128 stands for zero in the data rows.
Here are some rows, each followed by its group. Rows of different groups can look alike.
array([ 97, 155, 157,  86, 124,  79, 143, 178,  99, 103, 113, 122, 129, 150, 130, 157, 121, 132,
       177, 131, 145, 146, 154, 159, 140, 130, 161, 164, 134, 100, 153, 110, 124, 101]) 1
array([119, 150, 181, 140,  69, 122, 108, 143, 165, 103,  77, 140,  96,  87, 101,  86,  87, 137,
       129, 100, 161,  94, 125, 189, 166,  70, 166, 140, 111, 108, 149,  71, 131, 149]) 2
array([242, 121,  65,  41, 183, 141, 146, 109,  69, 112, 134, 102, 184, 169, 133, 219, 102, 140,
       154, 152, 163, 179, 185, 131,  15, 139, 131, 148, 105, 178, 124, 120, 195,  93]) 3
array([115, 137, 153, 118,  98,  77, 108, 201,  94, 129,  84, 124, 115, 150,  60, 158, 106, 197,
       127, 119,  83, 146, 170, 112, 105, 148, 172, 151, 148,  74, 137,  81,  61, 138]) 4
array([130, 192, 158, 180,  75, 146, 149, 177, 237,  82,  68, 117, 104,  70, 128,  91, 114,  97,
       152, 141, 160,  85, 127, 144, 158,  70, 151, 176,  91,  60, 118,  93, 126, 140]) 4
array([146,  79,  90, 158, 140, 158, 109,  72, 144, 150, 157, 143, 162, 124, 122, 102, 138, 128,
        78, 151,  86, 114,  90,  77, 133, 161,  81,  85, 119, 181,  75, 174, 167, 158]) 5
array([108, 108, 111, 134, 160,  88, 170,  95, 121, 171, 213, 158,  86, 145, 147, 122, 200, 145,
       134, 152,  89, 188,  65, 108, 103, 142,  49,  47, 142, 130, 217, 191, 152, 136]) 6
array([ 79,  72, 111, 173, 157, 161, 119,  74, 148, 159, 178, 142, 144, 147, 187,  93, 200,  66,
        50,  86,  85, 112,  63,  73, 182, 198,  70,  96, 130, 183,  62, 183,  97,  94]) 7
array([123, 177, 124,  74, 158,  80, 146, 158,  66, 124, 141, 111, 138, 161,  99, 172, 115, 147,
       183, 154, 115, 153, 185, 125,  94, 140, 158, 149, 156, 112, 145, 136, 108, 105]) 8
array([ 60, 127, 176,  78, 104, 120, 160, 204,  90, 137, 107, 130, 108, 152, 123, 188, 113, 142,
       152, 120, 145, 153, 172, 162, 159, 141, 139, 157, 147, 114, 175, 101, 105, 117]) 1
array([145, 170,  80, 131, 162, 102, 177, 185,  92, 126, 144,  95, 143, 133, 150, 188, 120, 122,
       188, 198, 152, 126, 184, 152,  89,  95, 136, 147, 148,  75, 128, 162, 136, 103]) 3
array([153,  67, 104, 141, 133, 177, 122,  88, 127, 131, 157, 128, 178, 139, 127, 103, 178, 107,
        61, 159, 100, 130,  80,  61, 117, 164,  65,  66, 110, 184, 103, 171, 162, 138]) 5
array([111, 140, 200, 124,  72, 127, 122, 163, 158,  91,  67, 135,  99,  89, 127, 108, 117, 136,
       133,  89, 173, 103, 138, 197, 171,  76, 165, 142, 110, 113, 158,  68, 132, 137]) 2
array([130, 161, 162, 145,  62, 112, 103, 131, 190, 110,  84, 128,  99,  79,  87,  67, 100, 135,
       139, 115, 176, 104, 112, 165, 153,  67, 167, 143, 112,  84, 136,  90, 125, 168]) 4
array([130, 155, 161, 146,  69, 109, 104, 134, 158, 109,  88, 123,  92,  84,  64,  81,  85, 166,
       128, 125, 142, 109, 123, 132, 142,  88, 167, 141, 136,  91, 121,  85,  92, 166]) 4
array([174, 165,  78,  63, 176,  89, 139, 129,  97, 127, 161, 110, 142, 157, 117, 188, 126, 156,
       184, 160, 128, 142, 177, 122,  78, 128, 140, 141, 139, 131, 146, 146, 157,  97]) 3
array([ 99,  86, 125, 152, 156, 109, 160, 106, 117, 161, 213, 149,  89, 117, 147, 117, 206, 138,
       120, 153,  88, 169,  56,  98, 120, 146,  51,  45, 147, 122, 216, 192, 136, 137]) 6
array([171, 131,  67, 132, 176, 129, 151, 172,  83, 138, 140, 107, 131, 124, 159, 189, 129, 130,
       168, 182, 145, 133, 189, 157,  81,  85, 130, 125, 147,  77, 139, 154, 167, 102]) 3
array([ 86, 118, 171,  97, 112, 123, 151, 207,  72, 136,  96, 145, 114, 155, 118, 182, 125, 147,
       158, 116, 134, 157, 181, 159, 138, 141, 152, 166, 138, 105, 168,  94,  99, 109]) 1
array([144, 168,  98,  54, 178,  92, 172, 146,  59, 134, 137, 128, 130, 172, 139, 200, 105, 159,
       179, 135, 146, 187, 208, 131,  62, 146, 159, 148, 123, 112, 171, 139, 141, 100]) 8
array([133, 164, 142,  92, 133,  97, 146, 138, 110, 122, 110, 125, 153, 147, 121, 154,  89, 148,
       175, 125, 163, 134, 168, 141, 127, 123, 174, 156, 124, 116, 142, 108, 128, 128]) 1
array([ 36, 129, 124, 186, 169, 193, 128,  99, 162, 148, 172, 168,  83, 136, 211,  91, 169,  33,
        53,  16,  58, 140,  73, 100, 186, 209,  74, 104, 153, 185,  52, 133,  18,  69]) 7
array([142, 161, 154, 115, 114, 102, 137, 124, 128, 112, 105, 120, 137, 131, 107, 115, 102, 138,
       162, 126, 157, 119, 150, 135, 134, 116, 175, 152, 132, 118, 134, 108, 113, 137]) 8
array([215, 128,  59,  26, 200, 128, 164,  90,  98, 140, 155, 132, 148, 169, 166, 217, 131, 151,
       164, 137, 155, 182, 196, 125,  34, 144, 142, 147,  95, 161, 164, 138, 217,  99]) 3
array([ 45,  74, 123, 179, 170, 168, 118,  70, 145, 166, 182, 152, 111, 149, 197,  92, 195,  56,
        53,  35,  78, 128,  63,  80, 179, 210,  75,  91, 131, 201,  71, 168,  50,  78]) 7
array([ 97, 130, 203, 121,  65, 133, 118, 169, 161, 107,  70, 131,  86, 101, 118, 125, 115, 159,
       127,  91, 157, 107, 134, 182, 173,  89, 160, 151, 122, 120, 151,  61, 125, 132]) 2
array([147, 156, 162, 141,  99, 111, 128, 123, 154, 106,  98, 128, 119, 110,  96,  92, 102, 137,
       154, 129, 150, 105, 128, 132, 142, 102, 172, 154, 133, 105, 133, 109,  96, 155]) 8
array([123, 153, 158, 112, 106, 133, 134, 138, 132, 111,  94, 139, 118, 117, 147, 135,  96, 138,
       150,  95, 170, 130, 150, 164, 123, 107, 174, 161,  96, 109, 157,  79, 134, 129]) 1
array([183, 100,  72,  70, 149, 153,  98, 105, 109, 139, 139, 116, 196, 152, 115, 139, 119, 103,
        95, 168, 116, 155, 126,  88,  83, 156,  97, 111, 119, 146,  76, 140, 202, 126]) 6
array([121, 167, 147, 119, 101,  96, 122, 156, 112, 117, 112,  99, 109, 117,  64, 134,  95, 154,
       148, 152, 123, 107, 158, 125, 121, 102, 154, 163, 162,  92, 125, 116,  80, 149]) 4
array([102, 154, 145, 118, 130,  94, 152, 176,  79, 117, 120, 112, 139, 140, 136, 172, 119, 131,
       176, 156, 146, 124, 166, 165, 135, 108, 153, 147, 151,  91, 147, 118, 108, 114]) 1
array([198, 150,  75,  54, 175,  94, 142, 132,  85, 120, 158, 102, 164, 159, 118, 193, 117, 149,
       174, 163, 132, 148, 180, 118,  57, 133, 134, 146, 133, 137, 137, 135, 166,  95]) 3
array([161,  60,  97, 129, 183, 167, 153,  77, 121, 148, 174, 140, 140, 134, 157, 129, 183, 151,
       107, 143, 116, 158, 110,  84,  69, 165,  82,  68,  79, 184, 186, 164, 206, 116]) 6
array([111, 144, 199, 136,  53, 121, 111, 164, 183, 109,  75, 123,  88,  88,  88,  98, 114, 162,
       126, 103, 164,  90, 131, 176, 183,  77, 156, 149, 130, 123, 146,  62, 122, 156]) 2
array([109, 160, 135,  98, 137,  84, 137, 182,  69, 129, 135, 112, 136, 144,  97, 171,  87, 144,
       163, 149, 109, 133, 175, 136, 110, 123, 146, 140, 173,  82, 146, 117,  83, 114]) 8
array([135, 167, 140,  90, 132, 108, 149, 134, 121, 125, 101, 125, 147, 149, 127, 152,  95, 144,
       167, 122, 174, 132, 176, 147, 119, 120, 180, 158, 114, 108, 143, 102, 136, 125]) 1
array([132, 175, 132,  93, 136,  73, 143, 150,  93, 120, 125, 111, 144, 158, 102, 149, 107, 144,
       181, 148, 136, 129, 171, 130, 129, 122, 163, 151, 150, 104, 130, 125, 106, 127]) 8
array([ 47, 132, 120, 184, 161, 184, 111,  97, 152, 150, 165, 159,  87, 140, 191,  87, 149,  49,
        58,  32,  59, 139,  77,  96, 182, 199,  87, 119, 153, 170,  50, 136,  25,  95]) 7
array([114, 138, 203, 129,  66, 127, 113, 163, 173,  98,  68, 129,  97,  93, 106, 106, 124, 159,
       123,  97, 163,  92, 141, 175, 181,  77, 158, 148, 134, 124, 151,  65, 118, 146]) 2
array([172,  92,  64, 161, 177, 152, 130, 132,  93, 145, 148, 127, 131, 103, 152, 154, 133, 130,
       135, 181, 124, 111, 154, 130, 104,  89, 106,  93, 153,  93, 140, 156, 173, 140]) 6
array([122, 160, 162, 126,  95, 100, 110, 171,  94, 114, 105, 113, 109, 131,  47, 129, 105, 167,
       139, 150, 106, 106, 154, 110, 131, 115, 164, 155, 175, 100, 127, 114,  78, 157]) 8
array([147, 194, 152, 170,  87, 138, 143, 190, 186,  84,  79, 118,  99,  89, 130, 120,  97, 119,
       138, 136, 129,  95, 144, 137, 134,  84, 155, 168, 128,  51, 119,  92,  98, 151]) 4
array([118, 128, 107, 143, 163,  79, 155, 124, 109, 144, 199, 140,  90, 146, 137, 132, 156, 138,
       159, 156,  98, 170,  86, 121, 110, 133,  75,  75, 154, 119, 197, 178, 121, 123]) 3
array([ 69, 122, 117, 200, 142, 166,  81,  81, 141, 148, 142, 161,  91, 123, 165,  78, 123,  87,
        75,  37,  84, 126,  63, 118, 176, 181, 109, 138, 135, 191,  55, 152,  50, 119]) 7
array([145,  71,  97, 146, 138, 175, 120,  97, 134, 159, 148, 135, 177, 142, 135, 105, 156, 105,
        71, 143,  88, 129,  90,  65, 125, 174,  77,  90, 123, 172,  90, 178, 163, 139]) 5
array([154, 182, 107,  53, 163, 109, 164, 123, 127, 150,  94,  87, 147, 163, 111, 169,  87, 160,
       160, 146, 178, 134, 214, 107,  86, 129, 176, 154, 122, 112, 137, 116, 118, 143]) 8
array([159,  72,  72, 178, 155, 152, 132,  89, 134, 154, 175, 140, 142,  95, 141, 121, 137, 140,
        99, 188, 120, 100, 113, 102, 105, 117,  82,  56, 129, 122, 141, 169, 195, 178]) 6
array([128,  73,  94, 177, 147, 150, 106,  62, 148, 152, 170, 149, 156, 124, 135,  96, 152, 115,
        79, 137,  81, 107,  81,  82, 152, 164,  79,  97, 124, 183,  70, 179, 150, 148]) 5
array([128,  59,  96, 190, 143, 149, 119,  54, 148, 158, 175, 154, 156, 114, 145, 102, 149, 136,
        80, 148,  77, 103,  74,  87, 136, 158,  71,  63, 114, 191, 101, 179, 178, 175]) 5
array([137, 165, 151, 149,  98,  95, 110, 145, 114, 100, 111, 121, 114, 112,  66,  94, 101, 146,
       155, 156, 127,  93, 134, 125, 144,  92, 161, 148, 160,  87, 120, 127,  95, 159]) 8
array([205,  79,  78, 105, 149, 162, 110, 100, 110, 115, 144, 120, 163, 118, 120, 130, 124, 127,
        90, 189, 121, 137, 118,  88,  64, 130,  87,  78, 115, 141, 119, 132, 204, 159]) 6
array([123, 166, 168, 146,  64, 115, 101, 130, 176, 114,  76, 130, 103,  79,  89,  72,  89, 138,
       138, 112, 170, 102, 119, 168, 157,  68, 167, 138, 115,  86, 137,  85, 125, 173]) 4
array([121, 148, 188, 141,  69, 138, 111, 131, 166,  95,  78, 142,  98,  82, 130,  91, 100, 139,
       123,  81, 171,  98, 128, 190, 163,  78, 165, 148, 105, 122, 146,  55, 128, 138]) 2
array([140, 178, 124,  83, 143,  83, 152, 143,  96, 127, 122, 109, 148, 160,  96, 155,  98, 144,
       177, 144, 146, 130, 183, 131, 111, 125, 170, 148, 146, 106, 133, 128, 107, 137]) 8
array([108, 147, 154, 129, 117, 116, 148, 181, 110, 102, 106, 126, 134, 122, 155, 166, 134, 127,
       175, 145, 164, 118, 151, 182, 140,  95, 163, 163, 126,  82, 159, 109, 131, 113]) 1
array([226, 115,  62,  45, 166, 139, 129, 115,  76, 122, 135,  97, 192, 164, 126, 198, 106, 121,
       133, 154, 142, 172, 172, 116,  36, 139, 120, 140, 114, 163, 104, 116, 190, 100]) 6
array([162,  73,  90, 111, 185, 154, 149,  91, 101, 143, 179, 134, 128, 121, 149, 134, 161, 156,
       121, 158, 121, 157, 108,  91,  59, 154,  83,  72,  81, 154, 207, 165, 192, 122]) 6
array([ 78,  56, 123, 174, 154, 165, 123,  92, 134, 157, 177, 141, 146, 157, 187,  96, 222,  61,
        50,  82,  82, 131,  58,  78, 178, 193,  67,  86, 139, 183,  88, 179,  98, 103]) 7
array([215,  97,  68,  72, 153, 153, 104, 107,  93, 103, 140, 112, 176, 119, 125, 140, 113, 118,
        92, 185, 118, 144, 128,  91,  55, 124,  92, 104, 117, 128,  98, 126, 198, 139]) 6
array([122, 164, 165, 150,  55, 124,  96, 131, 204, 111,  75, 127,  91,  71,  95,  76,  92, 133,
       130,  99, 189,  99, 115, 181, 154,  60, 168, 149,  99,  88, 136,  70, 129, 170]) 4
array([129,  68, 102, 163, 146, 163, 117,  80, 145, 146, 165, 135, 170, 149, 148, 101, 188, 103,
        67, 135,  78, 116,  79,  73, 149, 176,  74,  85, 132, 180,  74, 180, 143, 136]) 5
array([123,  99, 108, 130, 164,  97, 157,  93, 118, 159, 216, 152,  81, 133, 155, 122, 191, 146,
       131, 154,  87, 189,  73,  98,  94, 145,  56,  54, 125, 132, 232, 192, 156, 144]) 6
array([181, 134,  87,  78, 159,  93, 133, 147,  62, 109, 141,  90, 171, 154, 114, 194, 115, 149,
       180, 177, 135, 147, 180, 132,  73, 119, 141, 156, 149, 126, 127, 129, 144,  83]) 3
array([ 67, 117, 189,  94,  91, 146, 140, 211, 105, 124,  81, 158,  95, 135, 136, 167, 136, 143,
       148,  83, 145, 156, 157, 192, 151, 127, 161, 174, 123, 114, 177,  66, 124, 108]) 1
array([102, 144, 199, 130,  81, 128, 133, 175, 140,  92,  78, 140,  93, 111, 134, 128, 127, 136,
       140, 108, 154, 115, 143, 193, 172,  88, 164, 154, 125, 101, 158,  79, 135, 127]) 1
array([126, 158, 102, 107, 153,  77, 144, 165,  66, 122, 157, 100, 134, 156, 111, 174, 133, 149,
       189, 183, 123, 125, 166, 131, 108, 112, 147, 144, 165, 104, 136, 157, 120,  90]) 3
array([111, 157, 129, 104, 145,  71, 143, 165,  74, 112, 137, 107, 143, 157, 118, 165, 131, 132,
       190, 174, 133, 131, 161, 144, 120, 121, 158, 147, 158, 100, 135, 148, 112, 103]) 8
array([ 69,  76, 130, 195, 168, 154, 115,  75, 143, 159, 181, 161, 109, 129, 168, 100, 188,  82,
        69,  70,  65, 144,  66, 102, 165, 183,  69,  71, 156, 178, 101, 166,  88, 116]) 7
array([191,  73,  75, 118, 149, 170, 111,  95, 120, 140, 140, 131, 177, 130, 119, 123, 118, 119,
        85, 185, 114, 137, 113,  74,  82, 145,  88,  87, 115, 136, 110, 152, 206, 169]) 6
array([192, 135,  92,  60, 174, 101, 168, 118,  80, 102, 137,  99, 164, 185, 148, 210, 108, 124,
       175, 156, 163, 181, 171, 145,  45, 145, 146, 179, 102, 167, 122, 122, 148,  75]) 3
array([209, 142,  73,  62, 173, 104, 139, 125,  78, 117, 149, 103, 177, 164, 126, 206, 109, 151,
       175, 163, 143, 158, 184, 133,  48, 132, 138, 161, 134, 153, 133, 127, 170,  88]) 3
array([ 95, 104,  84, 150, 161, 159,  99,  80, 155, 170, 136, 128, 157, 157, 153,  96, 150,  77,
        77,  92,  85, 113,  99,  65, 185, 198,  95, 140, 128, 192,  16, 183,  88, 103]) 7
array([ 46,  93, 107, 180, 170, 158, 107,  68, 150, 166, 180, 157, 108, 138, 194,  94, 178,  61,
        51,  41,  72, 124,  69,  85, 189, 207,  76, 108, 135, 194,  54, 172,  49,  79]) 7
array([128, 161, 165, 144,  67, 113, 102, 131, 183, 111,  83, 127, 100,  84,  73,  70,  88, 135,
       137, 120, 163, 108, 116, 156, 159,  76, 167, 147, 127,  83, 132,  90, 114, 180]) 4
array([ 39, 105, 136, 183, 174, 194, 128, 113, 173, 155, 166, 151, 100, 147, 203,  88, 199,  29,
        53,  28,  52, 139,  71,  82, 177, 211,  73,  98, 146, 183,  78, 150,  36,  66]) 7
array([ 66,  97, 104, 172, 168, 167,  94,  59, 146, 168, 167, 145, 134, 142, 180, 100, 172,  67,
        63,  46,  84, 122,  83,  69, 182, 204,  86, 107, 122, 197,  43, 170,  60,  83]) 7
Which 3 other groups have their centres nearest to the centre of group 2, nearest first?
4 1 8
Which 3 other groups have their centres nearest to the centre of group 8, nearest first?
1 3 4
Which 5 groups are nearest to each row below, nearest first, going by the distance to the group's nearest row?
array([119, 153, 179, 141,  57, 122,  99, 136, 195, 112,  72, 130,  92,  71,  91,  86,  97, 140,
       131,  97, 175,  96, 119, 179, 160,  65, 159, 144, 111, 104, 142,  56, 130, 163]) >> 4 2 1 8 6
Which 5 groups are nearest to each row below, nearest first, going by the average distance to the group's rows?
array([173,  92,  89,  98, 150, 179, 117,  98, 109, 145, 148, 122, 180, 149, 119, 126, 134, 111,
        88, 161, 108, 143, 121,  71, 103, 169,  83,  94, 103, 160,  94, 152, 181, 115]) >> 5 6 3 8 7
array([110, 103, 110, 158, 160,  93, 168, 105, 122, 167, 208, 155,  80, 135, 146, 117, 183, 144,
       129, 142,  87, 182,  60, 117, 106, 140,  49,  43, 157, 130, 217, 193, 128, 136]) >> 6 5 3 7 8
array([138, 160, 117,  83, 159,  75, 143, 145,  65, 101, 139, 104, 144, 161, 119, 183, 125, 135,
       188, 157, 134, 158, 173, 136,  93, 140, 159, 155, 141, 126, 132, 133, 120,  87]) >> 8 3 1 6 4
array([148, 170, 114,  75, 162,  82, 156, 139,  76, 119, 130, 103, 155, 166, 122, 183, 109, 147,
       180, 154, 146, 148, 188, 131,  90, 137, 165, 155, 133, 126, 141, 130, 134, 102]) >> 8 3 1 6 4
array([111, 159, 133,  90, 153,  81, 146, 179,  65, 138, 133, 102, 135, 167, 110, 173,  95, 129,
       171, 150, 113, 159, 170, 136, 107, 135, 148, 137, 172,  84, 163, 121,  84, 108]) >> 8 1 3 4 2
array([128, 176,  92, 124, 153,  87, 161, 179,  75, 118, 152,  95, 134, 142, 137, 176, 128, 122,
       191, 199, 140, 116, 169, 149, 107, 100, 139, 148, 154,  80, 133, 164, 123, 100]) >> 8 3 1 4 6
array([112, 168, 145,  99, 124,  83, 119, 159,  87, 117, 126, 113, 133, 150,  71, 137, 105, 136,
       167, 158, 115, 115, 155, 133, 132, 114, 154, 147, 171,  87, 128, 129,  93, 132]) >> 8 1 4 3 2
array([200,  88,  59, 100, 164, 139, 107, 105, 110, 144, 137, 123, 169, 122, 116, 146, 104, 133,
       113, 177, 117, 132, 141, 102,  63, 129, 106,  97, 127, 125, 119, 150, 207, 171]) >> 6 5 3 8 1
array([179,  58, 100, 151, 128, 165, 125,  85, 134, 150, 148, 129, 180, 125, 122, 111, 139, 131,
        75, 181, 105, 118, 100,  71,  88, 150,  81,  62, 123, 157, 120, 158, 200, 180]) >> 5 6 3 8 7
Which 3 other groups have their centres nearest to the centre of group 3, nearest first?
8 6 1
Which 4 groups are nearest to each row below, nearest first, going by the distance to the group's nearest row?
array([ 87, 159, 168,  88, 114, 101, 137, 184,  98, 110,  98, 134, 114, 144, 125, 158, 110, 139,
       158, 107, 137, 145, 160, 169, 142, 122, 161, 163, 138, 109, 155,  91, 119, 112]) >> 1 8 4 2
array([107, 139, 201, 125,  81, 124, 124, 175, 151,  92,  71, 142,  95,  98, 143, 124, 118, 133,
       135,  89, 163, 118, 140, 200, 167,  85, 167, 153, 111, 111, 157,  74, 134, 136]) >> 2 1 4 8
Which 3 other groups have their centres nearest to the centre of group 4, nearest first?
2 1 8
Which 4 groups are nearest to each row below, nearest first, going by the average distance to the group's rows?
array([116, 183, 107, 129, 147,  91, 165, 191,  68, 116, 143,  89, 127, 139, 142, 178, 123, 119,
       184, 193, 134, 122, 173, 148, 103,  99, 141, 150, 166,  61, 138, 146, 105, 106]) >> 8 1 3 4
array([111, 146, 155, 122, 113, 146, 153, 187, 117, 102,  92, 135, 120, 109, 187, 171, 122, 112,
       166, 130, 175, 130, 145, 207, 131,  88, 163, 162, 113,  64, 170,  89, 140, 112]) >> 1 2 8 4
array([131, 168, 162, 148,  69, 109, 104, 123, 168, 112,  92, 128, 103,  89,  70,  67,  94, 151,
       141, 131, 159, 105, 117, 144, 165,  78, 165, 142, 135,  90, 133,  95, 112, 172]) >> 4 2 8 1
array([133, 165, 147, 140,  82, 106, 105, 184, 130, 102,  72, 118,  95, 120,  75, 127,  90, 177,
       107, 128,  96, 105, 158, 119, 113, 117, 176, 145, 153,  67, 110,  84,  63, 153]) >> 4 8 2 1
array([131, 127,  92, 108, 164,  75, 157, 110, 106, 134, 201, 133, 103, 155, 140, 135, 161, 148,
       165, 165, 109, 165,  99, 112,  89, 144,  85,  86, 119, 130, 205, 183, 150, 115]) >> 6 3 8 5
Which 4 groups are nearest to each row below, nearest first, going by the distance to the centre of the group?
array([121,  79, 120, 146, 150, 128, 141, 108, 111, 146, 189, 144, 134, 121, 127, 111, 184, 133,
       105, 156,  84, 157,  67,  82, 113, 158,  56,  56, 136, 140, 178, 184, 148, 125]) >> 6 5 7 3
array([150,  65,  73, 192, 149, 148, 128,  67, 133, 156, 183, 142, 141,  99, 154, 120, 148, 138,
        93, 180, 114,  93, 104, 104, 114, 112,  73,  48, 126, 152, 130, 171, 193, 184]) >> 5 6 3 7
array([105, 126, 113, 141, 166,  68, 175, 131, 121, 165, 202, 145,  84, 170, 138, 138, 174, 130,
       159, 146,  95, 194,  73, 143, 111, 149,  69,  80, 159, 123, 201, 191, 117, 109]) >> 6 3 8 5
Group 4 spreads out most along one direction. Which 3 other groups' directions of most spread are closest to that one, closest first?
8 2 5
Which 3 other groups have their centres nearest to the centre of group 6, nearest first?
5 3 8
Group 6 spreads out most along one direction. Which 3 other groups' directions of most spread are closest to that one, closest first?
3 1 5
Which 5 groups are nearest to each row below, nearest first, going by the distance to the centre of the group?
array([ 76, 122, 166,  89, 123, 108, 160, 198,  83, 147, 106, 131, 122, 172, 102, 186, 120, 148,
       156, 122, 128, 175, 181, 145, 136, 157, 145, 158, 145, 107, 173, 108,  88, 103]) >> 1 8 3 4 2
array([114, 162, 182, 151,  55, 128, 100, 124, 184, 112,  74, 141, 105,  71, 107,  65,  83, 126,
       127,  84, 178, 102, 113, 189, 159,  77, 173, 136,  89, 101, 147,  63, 125, 160]) >> 2 4 1 8 6
array([102, 153, 155,  87, 124,  96, 137, 171, 101, 111, 107, 129, 132, 148, 133, 160, 118, 137,
       174, 123, 154, 146, 160, 161, 132, 129, 166, 163, 124, 104, 154, 101, 122, 108]) >> 1 8 3 4 2
Group 7 spreads out most along one direction. Which 3 other groups' directions of most spread are closest to that one, closest first?
1 3 6
Which 3 other groups have their centres nearest to the centre of group 5, nearest first?
6 7 3
Group 1 spreads out most along one direction. Which 3 other groups' directions of most spread are closest to that one, closest first?
2 7 6
